One turn sends every row of this set to another row. A few are shown first. Where does it send the rows asked after them?
J856: [ -9 -22  -8 -36 -26 -34  -4 -10 -31 -11  -5  -9]
J561: [-43  22 -17 -15  15  36  30  -2  20  -2   0  26]
J162: [-10  -1 -21 -25 -46 -31   3 -16 -20 -12   9 -11]
J474: [ -1  15   7  -2 -12 -18  60 -12 -20  -9   0 -12]
J841: [ 18 -14 -39 -37  14  18  22   9   1   5 -36   5]
J792: [-11  -5  25 -19   9  15   0  41   4 -29  13   1]
J143: [ 22 -26  -9  -2  24  -1  -8  -8  19   9   5  -3]
J804: [-30  -2  10  17 -14 -16   3  18  -3 -11  25  36]
J504: [ -1  24   7  -4 -19 -25  50 -17 -16  -2  -3 -13]
J732: [-31 -21   5   6 -13  -8   7  31 -16  -5  35  19]
J661: [-19  42 -24  -8 -17  24  -8 -16 -24   4 -20  -4]
J279: [ 12   1 -34 -57  10  19  24   8   6  -2 -32   7]
J386: [-22 -11   4   2  -7  10  -1  23  -7  12  49  18]
J357: [ 36 -22  -9 -20  18   5   2  -3  20  -5   4 -11]
J28: [ 13 -13 -36 -46   9  25  22  -3  -8  -1 -32  -4]
J979: [-52  22 -16 -13  19  32  23  -9   7   9   1  23]
J977: [  1 -22  -8 -16 -16 -39   2 -12 -39  -8 -11  -8]
J358: [-15  -2  20 -15  13  16   3  40  -9 -42   5  -2]
J777: [-33  -5  -1   7  -3   2  -4  34 -19   6  28  32]
J412: [  7 -16 -48 -35  17  17   9   6  16   0 -28  -3]
J996: [ 14 -11 -36 -47  15  -2   7  22  14 -12 -25 -12]
J491: [ 17 -23 -43 -47   3   4  23   6  12  -7 -23   5]
J131: [-44  31  -8 -17  24  16  26   1  16   9   5  31]
J337: [-26  -1   6  11 -21  -9  -7  21 -14  12  28  34]
J115: [ -4 -21 -26 -22 -32 -35  21 -18 -23  -8  -3 -12]
J963: [-15  54 -23  -7   0  22   7 -20  -5   1 -16  -7]
J472: [-21  50 -17  -9 -15  23   2 -21 -10  -5 -14  -6]
J207: [-44  21 -16 -16  27  20  25  -1  20  17  -1  24]
J993: [-43  29 -35 -12  27  14  21  -4  14   9 -12  21]
J62: [ -5  23  10  -9 -29 -25  44 -13 -20 -10   8 -12]
J190: [  2 -15 -12 -39 -20 -33  -1 -19 -36  -6  -7  -7]
J438: [ 11  -6 -36 -53   5  11  30  10   5   4 -36   1]
J861: [-11 -19 -11 -26 -19 -42  11 -19 -28 -15 -12  -9]
J655: [-18  44 -23   1 -14  24  -6 -22 -11 -17 -14   1]
J208: [-17  -1   9   7 -15 -19  -4  19 -16   6  30  35]
J105: [ 32 -23  -4 -12  19  17  -5  -3  18   3   8  -5]
J762: [-55  32 -27  -2  15  25  21   8   1   6  -4  15]
J192: [ -9  21   3  -4 -24 -26  59  -7  -1  -4  -4  -1]
J859: [-18 -20 -12 -30 -33 -31  18 -14 -38  -9   8  -5]
J749: [ 30 -24 -10  -3  18  17   3 -18  17  -3  11  -1]
J519: [-23 -12  19 -35   3  24   3  38   1 -31   8   0]
J331: [-15   3  22 -13  13  23  -4  40  -3 -24  23   2]
J763: [-37  39 -26 -11  25  15  36   6   0  22  -5   3]
J177: [-24 -10   6   8 -22  -6   1  28 -10  -7  26  37]

J190 moves to J208
J859 moves to J777
Now these:
J474 moves to J358
J162 moves to J386
J438 moves to J856
J661 moves to J143
J732 moves to J762
J177 moves to J979
J62 moves to J331
J804 moves to J561
J792 moves to J472

